Named turns come first, each shown by rows before and after it. Which turns, in which order, take the first row of each pair that follows to the second? Write the first one first, as in the answered first pair.
turn q_358:
[23.9 -11.8 -4.5 4.7 18.2 7.8 -12.6 12.9] |-> [22.0 -4.0 9.0 4.8 11.1 -8.0 -2.3 26.2]
[-0.9 -3.7 7.3 10.5 3.7 -2.6 -2.2 2.5] |-> [-3.3 -3.0 3.7 9.7 1.8 -4.7 -4.4 1.2]
[17.5 -15.6 3.9 3.2 -8.2 12.7 12.5 -2.2] |-> [-4.0 3.1 15.3 -2.4 -14.9 -12.6 14.5 11.3]
turn q_749:
[-8.5 -2.2 10.5 -9.2 1.2 -16.3 -5.4 24.6] |-> [-24.4 9.2 3.7 -10.0 -5.6 -15.7 3.1 0.5]
[10.1 -14.6 -8.3 -2.2 14.9 7.5 -32.4 16.3] |-> [-24.9 -6.0 -20.6 -9.9 -2.6 11.9 -26.9 -3.1]
[8.9 -6.8 -2.3 -9.1 -0.6 -2.5 10.9 -6.3] |-> [9.5 -8.3 -2.0 -9.4 -0.1 -0.5 6.8 5.1]
[22.4 -8.1 -7.2 8.5 15.4 6.5 -7.4 -4.7] |-> [1.7 -14.5 -8.1 -1.4 10.2 11.8 -16.6 10.8]
turn q_664:
[-7.9 -13.4 7.0 -10.2 -13.0 23.2 1.3 9.8] |-> [-8.2 -11.9 8.8 -9.3 -18.1 17.5 6.3 11.9]
[5.0 -9.7 5.7 -2.6 -2.5 9.7 -0.8 7.5] |-> [1.6 -7.9 3.4 -0.8 -2.4 9.5 -2.1 8.0]
[15.0 0.7 27.7 11.5 -18.4 -16.8 10.0 28.2] |-> [38.8 -11.8 15.9 21.3 -6.1 -2.8 5.7 11.2]

(two turns a pair)
[7.9 -13.1 11.3 -1.2 0.1 -8.8 3.8 14.0] |-> [-20.8 -13.3 -2.0 -7.9 -2.2 0.8 -6.0 4.3]  q_749 then q_358
[-13.4 17.2 10.7 0.8 -20.0 -9.8 16.0 -5.1] |-> [25.1 -3.2 16.7 8.2 -0.3 -4.6 9.0 15.5]  q_664 then q_749
[3.2 -29.4 7.7 -11.5 2.2 42.6 9.4 -5.3] |-> [10.5 -23.7 6.8 -5.0 3.5 36.0 19.6 -23.4]  q_749 then q_749
[-13.4 18.6 -4.2 3.2 -0.5 -0.2 4.5 -20.7] |-> [5.0 6.6 7.0 10.4 -5.6 6.6 18.9 -17.7]  q_358 then q_358
[-1.6 3.6 -9.7 3.6 6.6 -5.4 -8.5 -10.3] |-> [15.0 -5.6 0.0 7.4 8.8 -4.0 -2.0 -2.3]  q_749 then q_358
[-0.8 9.0 -11.2 2.7 6.2 -4.8 -17.0 -3.5] |-> [4.5 -0.6 -10.0 2.6 6.7 6.5 -12.7 -7.7]  q_664 then q_358
[24.0 18.7 22.8 14.5 -6.3 -21.9 11.8 4.0] |-> [7.1 28.8 5.6 5.4 10.9 -30.8 -17.3 5.9]  q_358 then q_749
[-27.4 21.2 6.9 -8.4 -9.4 -27.1 -3.6 31.3] |-> [11.9 33.0 9.1 9.7 -1.0 -36.1 14.3 2.1]  q_749 then q_749
[22.6 -17.7 -12.8 -3.1 11.8 12.9 -9.0 14.2] |-> [7.4 -24.6 -5.6 -5.1 -7.5 23.8 7.3 17.5]  q_749 then q_358
[-22.3 -6.3 -0.3 1.8 28.2 -15.1 -51.0 48.0] |-> [-53.7 -15.3 -30.4 1.4 8.2 28.4 -38.8 -8.7]  q_358 then q_749
[17.3 13.3 -21.9 35.4 23.7 -30.2 -1.2 12.0] |-> [-41.8 12.5 -33.4 18.9 3.4 -17.6 -10.4 15.2]  q_749 then q_749
[-26.0 2.9 12.8 -0.4 5.8 -21.2 -9.2 60.3] |-> [-2.7 41.2 3.5 25.7 -4.0 -36.0 33.2 -24.3]  q_749 then q_749
[-6.9 2.1 -10.3 -10.6 15.9 -1.3 17.1 -22.6] |-> [4.0 -6.9 -10.1 -11.8 30.9 -0.1 -1.4 -7.3]  q_749 then q_664
[-20.4 -12.2 -1.3 -2.4 -7.0 27.2 2.8 -16.1] |-> [6.3 6.5 21.8 10.5 -13.6 -1.1 26.1 -12.0]  q_749 then q_358
[0.5 24.8 13.6 -2.9 0.3 -21.1 39.1 -18.4] |-> [-11.2 -1.5 22.7 -17.3 8.7 -11.9 10.2 42.8]  q_749 then q_749
[14.2 24.9 30.8 -20.9 -12.1 -30.1 15.3 19.4] |-> [20.9 -3.7 -24.2 -19.2 20.5 22.6 -24.0 -30.2]  q_358 then q_358
[-18.8 10.8 0.1 -5.9 -0.6 -9.9 -0.3 15.0] |-> [7.9 16.6 4.4 6.0 5.8 -18.4 9.9 0.3]  q_749 then q_749
[-2.2 20.7 -10.9 -11.0 18.6 -48.7 -21.9 40.4] |-> [44.7 16.9 -3.3 6.9 23.9 -45.0 -1.9 23.4]  q_664 then q_664
[-14.0 -9.7 2.4 -10.2 18.0 -9.7 -33.1 49.0] |-> [-5.1 35.0 -11.9 11.2 1.5 -23.3 9.0 -48.2]  q_749 then q_749
[-31.5 19.6 6.1 1.8 -21.7 -8.3 10.3 -14.8] |-> [29.6 5.1 23.7 17.2 -1.2 -15.2 13.5 2.7]  q_664 then q_749
[13.9 2.8 -15.2 13.9 8.8 16.3 1.9 -23.0] |-> [-8.2 25.3 7.1 4.6 -8.2 -18.6 13.1 3.5]  q_358 then q_358
[3.3 6.4 -23.5 7.5 10.7 -11.0 7.7 -56.9] |-> [15.8 -17.5 -22.0 -2.5 39.0 -4.5 -36.5 -3.4]  q_749 then q_664
[-2.3 11.4 -7.4 -2.1 -8.0 -2.0 3.7 -10.1] |-> [8.7 0.6 -1.5 -2.1 0.8 -0.5 -6.5 16.1]  q_749 then q_749
[6.7 -27.5 -10.6 1.0 4.1 35.7 0.1 -11.2] |-> [-36.1 -11.7 0.7 -15.2 -15.6 17.0 0.6 15.3]  q_664 then q_664
[-7.5 7.7 12.2 -12.5 -11.8 -24.9 -1.4 2.4] |-> [7.5 6.2 -10.3 -10.9 6.2 -13.7 -14.3 -22.2]  q_358 then q_749
[-51.6 19.7 6.7 -7.3 2.7 -39.4 -8.7 1.4] |-> [-9.9 12.3 -20.4 13.4 27.3 -18.5 -13.3 -52.5]  q_749 then q_358
